[[ -9 -20 -43 -54  17 -35 -40  35  42 -27  61 -39]
 [ 38   3  32  44  17  34  30 -23  68   9  62  37]
 [  7 -20  -8  -5  25   3 -13 -23  63  -5  88   2]
 [ -2  -8  19  18   2  20  14 -59  42  20  61  17]
 [ 14  13  40  51 -27  32  38 -23 -37  16 -73  40]
 [-29  -1  19  -1 -16   5   0 -67 -24  25   3   6]]
->
[[ 61 -39  -9 -20 -43 -54  17 -35 -40  35  42 -27]
 [ 62  37  38   3  32  44  17  34  30 -23  68   9]
 [ 88   2   7 -20  -8  -5  25   3 -13 -23  63  -5]
 [ 61  17  -2  -8  19  18   2  20  14 -59  42  20]
 [-73  40  14  13  40  51 -27  32  38 -23 -37  16]
 [  3   6 -29  -1  19  -1 -16   5   0 -67 -24  25]]

[[  4 -44  40  -2]
 [-20 -17  33  51]
 [ 16 -14 -16   7]
 [-62 -24  18  63]
 [  8 -10 -36  26]
 [ -8 -44  38   1]
 [  7  -5 -33  23]
 [ 32  -5 -10 -54]
 [ 10  -7 -37  33]
 [ 18   2  52 -49]
 [-25 -17 -49  46]
 [-29   0 -16  24]]
->
[[ 40  -2   4 -44]
 [ 33  51 -20 -17]
 [-16   7  16 -14]
 [ 18  63 -62 -24]
 [-36  26   8 -10]
 [ 38   1  -8 -44]
 [-33  23   7  -5]
 [-10 -54  32  -5]
 [-37  33  10  -7]
 [ 52 -49  18   2]
 [-49  46 -25 -17]
 [-16  24 -29   0]]

[[ 35  -8 -16   9 -60  15 -66]
 [  1   0  -3  23  49   0  61]
 [ -7  -5   8 -17 -46  -3 -60]
 [-56  27  -9 -14  54 -39   1]
 [  1 -22 -43  -8 -33  -9 -33]
 [-30 -28   9 -37  -3  18  38]
 [-19  30  24  -1  30 -19 -32]
 [  8   1   4   3   8  10  16]
 [-26 -25   3 -40  -3  19  37]
 [ 25  -2  13   7 -30   8 -52]]
->
[[ 15 -66  35  -8 -16   9 -60]
 [  0  61   1   0  -3  23  49]
 [ -3 -60  -7  -5   8 -17 -46]
 [-39   1 -56  27  -9 -14  54]
 [ -9 -33   1 -22 -43  -8 -33]
 [ 18  38 -30 -28   9 -37  -3]
 [-19 -32 -19  30  24  -1  30]
 [ 10  16   8   1   4   3   8]
 [ 19  37 -26 -25   3 -40  -3]
 [  8 -52  25  -2  13   7 -30]]

[[ 2 16 15 72  9 14 15]
 [ 3 31  9 40  9  2 48]
 [ 2 17 13 60  8  6 36]
 [ 5 13 33 38 11  5 38]
 [ 4 11 22 41  9  4 52]
 [ 1 34 15 58 11 18  4]
 [ 3 13 24 59  9 11 25]
 [ 3  4 43 45  7 14 28]
 [ 2  9 20 67  7 12 26]]
->
[[14 15  2 16 15 72  9]
 [ 2 48  3 31  9 40  9]
 [ 6 36  2 17 13 60  8]
 [ 5 38  5 13 33 38 11]
 [ 4 52  4 11 22 41  9]
 [18  4  1 34 15 58 11]
 [11 25  3 13 24 59  9]
 [14 28  3  4 43 45  7]
 [12 26  2  9 20 67  7]]

[[-26 -20  80  42  19]
 [-27 -15  81  42  13]]
->
[[ 42  19 -26 -20  80]
 [ 42  13 -27 -15  81]]

[[  7  11  26]
 [ 40  -9 -15]
 [  8  35  28]
 [-22  -4  25]
 [ -2  41  33]
 [-65   1 -47]
 [ 16 -45  14]
 [ -3  15 -66]
 [ 27 -57  21]]
->
[[ 11  26   7]
 [ -9 -15  40]
 [ 35  28   8]
 [ -4  25 -22]
 [ 41  33  -2]
 [  1 -47 -65]
 [-45  14  16]
 [ 15 -66  -3]
 [-57  21  27]]
